In the rows, 128 means zero.
Z: rows in a few groups, each row roughly a mix of its group's directions:
Z (132 x 10):
[[ 91 142 116 100 112 150 107 146  99 151]
 [ 81 143 150 104 120 131  90 118 112 126]
 [112 160 132 127 141  73 100 124 116 125]
 [171 120 101 146 137 138 171 145 137 131]
 [113 129 121 137 161 153  85 132  94 144]
 [175 126 124 140 129 129 150  94 121 165]
 [140 123 167  92 133 105 128  93 103 136]
 [ 95 106 111 112 105 143 168 156 129 139]
 [162 113 131 133 161 103 153 137  98 102]
 [149 147 140 112 158  92 119  99 105 152]
 [124 149 125 152  87 149 101 165 138 129]
 [161 110 154 127 135  98 127  99  93 111]
 [ 99 117 132 103 108 181 132 141 111 139]
 [125 101 148 102 172 124 162 115 120 115]
 [111 154 164 133 135  82 110 149 118 139]
 [151 125 120 132 143 126 163 104 171 159]
 [133 172 118 153 149 127  83 114 121 121]
 [ 93 150 159 121 123 129  86 121 152 110]
 [124 149 127 144  99 147  76 132 145 106]
 [ 89 132  93 104 110 150 129 161 130 141]
 [115 136  90 124 133 151 152 151 156 163]
 [166 110 151 116 163 111 109  98 121 113]
 [130 136 101 128 186 154 119 117 135 146]
 [151 120 136 127 147 115 156  73 145 136]
 [170 134 149 168 115 131 101 107 140 127]
 [105 144 123 162  89 153 115 160 132 138]
 [182 115 116 137 147 103 153 119 146 121]
 [114 148 147 152 118 116  84 160 142 108]
 [ 92 140 114  98 154 137 115 118 161 156]
 [116 124 159 102 155  87 127 111 153 113]
 [ 92 122 149 170 123 123 161 135 121 102]
 [165 118 128 136 158 102 158  92 128 114]
 [112 122 176 147 114 102 103 120  99 119]
 [118 175 106 123  85 141 116 125 114 143]
 [109 108 153 144 129 155  74 132 129 120]
 [156 136  85 147 136 133 144 167 147 139]
 [ 85 139 154 121  84 112 114 132 137 112]
 [165 111 120 159 153 108 147 131 164 123]
 [113 121 133 122 105 112 151 180  97 139]
 [ 86 140 116 116 156  93 142 154 127 109]
 [131 134  99 133 104 149 149 176 152 118]
 [ 81 134 161 120 110 111 103 154 127 119]
 [135 131  99 163 101 122 155 164 149 135]
 [129 123 114 103 188 112 141 114 116 142]
 [143  96 139 117  77 142 154 125 141 145]
 [115  74 137 103 108 146 123 149 130 108]
 [148 163 136 114 145 136 125  86  93 141]
 [165 128 161 148 150  89 130 109 129 117]
 [147 118 130 136 111 145  96 163  97  95]
 [ 81 121 153 116 150 140  91 148 127 126]
 [136 117 169 119 140 104  91 107 113 100]
 [115 133 108 165 179 121 108 138 123 109]
 [133  84 125 124  88 135 162 113 117 111]
 [106 147 120 127 112 163 133 122  96 172]
 [116 124 168 175 129 111 117 148 104 121]
 [ 93 118 118 145 138 104 108 168 147 101]
 [ 88 165 139  90 138 138 113 144 117 124]
 [104 146  89  86 126 157 110 123 133 125]
 [130 149 100 124 174 127  91 132 112 109]
 [121 162 144 140 125 128  72 151 132 115]
 [110  86 153 119 126 169 138 129 120 101]
 [125 120 157 110 153 100 103 124  96  94]
 [153 109 107 139 105 107 131 127 168  92]
 [ 97 146 113 127 137 147  80 162 127 129]
 [113  95 131 138 145 170 134 108 156 154]
 [152 110 140 138  84 106 160  99 125 127]
 [162 153 140 128 142  92 104 113 110  99]
 [177 135 141 132 116 111 156 103 158 124]
 [191 116 114 140 139 146 135 113 139 136]
 [107 153 114 114 130 152 140 151 127 180]
 [154  98 156 147 102 117 152  92 127 122]
 [125 150 129 104 108 115  81 156 136 154]
 [ 96 134 122 107 173 151 107 151 111 123]
 [109 142 149 109 179 132 112 119 100 112]
 [152 118 148 108 150 102 168 122 107 101]
 [ 81 104 118 115  98 155 148 141 130 117]
 [109 161 137 106 156 123  83 127 108 139]
 [121 142 110 132 168 161  96 160 132 134]
 [121 105 148 118 121 109 150  74 120 105]
 [118 180 151 103 134  91 127 123 134 129]
 [145 134 115 158 117 141 161 157 170 124]
 [171 109 137 146 106 112 156  92 125 128]
 [142 128 137 130 140 125 108  84  79 112]
 [107 132 143 113 167 102 146  94 102 116]
 [ 96 125 105  98 130 176 105 130 124 121]
 [189 114 117 147 118 136 152 121 114 118]
 [ 90 109 129 110 115 122  98 158 126  92]
 [132 116 153  86 118 130 115  98  87 134]
 [135 137 184 153 140 112 100 120 137 142]
 [107 143  94 139 128 155 148 139 151 168]
 [ 85 125  98 113 135 168 125 136 152 139]
 [169 139 154 150 145 100 116  92 123 127]
 [101 138 142 160  80 132 134 157 142 127]
 [ 90 133 128 142  73 130 139 147 136 141]
 [137 134 140 111 161 116 110 124 137  71]
 [119 129 123 111 180 147 151 153 106 147]
 [117 117 135 149  75 167 113 134 137 128]
 [ 96 158 101 125 118 144 100 137  94 147]
 [155 143 106 167 108 135  89 142 121 145]
 [136  97 168 142 132 128 100 148  95 112]
 [158 167 132 144 146 107  87 123 125 142]
 [140 157  84 139 165 151 113 136 122 139]
 [141 123  92 121 126 170 163 121 155 116]
 [117 142 129 106 179 108 156 118 135 154]
 [ 96 151 139 117 158  89 119 161 122 123]
 [148 120 110 156  96 148 145 171 115 138]
 [155 144 133 134  89  97 141  89 138 116]
 [ 91 115 125 136 101 159 167 130 110 144]
 [167 121 142 154 145  93 146  97 141 127]
 [ 85 137 144 132 127 153  87 143 152 135]
 [117 133 140 156 110 157 100 118 158 165]
 [125 136 106 130 144 122 179 133 167 147]
 [103 125 157 120  97 129  86 155 147 119]
 [ 80 134 136  98 150 124 141 164 124 139]
 [109 136 109  96 115 136 139 138 183 140]
 [113 123 109 149 116 170  85 151 134 136]
 [119 132  95 149  91 152 121 163 150 125]
 [ 80 110 142 122 103 142 109 131  93 116]
 [127 115  85 143 154 153 114 133 123 168]
 [172 108 117 163 132 133 155 118 157 122]
 [159 143 143 129 187 119 144 119 135 135]
 [142 117 137  99 160 124  85 113 102 107]
 [126 140 146 155  84 137  87 146 135 119]
 [138 106 149 124 132 149 118  73 123 100]
 [ 95 134 163 122 128  89 128  91 117 127]
 [156 159 166 138 139 106 141 104 155 129]
 [158 115 161 142 130 106 122 143 126  80]
 [126 115 137 148 101 191 121 127 122 135]
 [164 114 112 124 149 128 160  82 121 128]
 [101 130 156  74 117 148 129 133 112 142]
 [137 136 110 166 128 129 185 134 138 142]
 [131 117 172 135 110 114  92 146 131  93]]
which group is each row in? (one row of each group first):
[111 143  94 147 145 155 150 141 148 164] : H
[ 98 105 109 110 144 159 110 161 107 110] : G
[146 160 121 165 131 124  82 124 140 109] : W
[121  91 163 130 133  90 117 111 116  99] : M

[160 143 126 162  97 118 114 158 146 150] : W
[141 129 119 117 108 151 125 129 191 140] : H
[176 116 117 118 137 117 166  98 138 135] : H
[163 120 143 132 154 131  94 103 105  99] : H
[144 120 154 130 119  87 166  95 140 126] : H
[165  99 113 145  86 120 132 121 149 109] : M
[179 130  98 112 134 128 132 103 129 158] : W
[102 143 117 101 158 138  97  90 112 128] : H
[185 142 125 160 109 109 135 115 123 135] : G
[138 134  98 119  82 142 165 135 152 132] : H
[ 86 137 151 119 139 153  93 144 151 115] : G
[ 77 129 110  97 152 146 137 145 113 124] : W
[137 132 145 163  83 147 117 103 143 147] : H
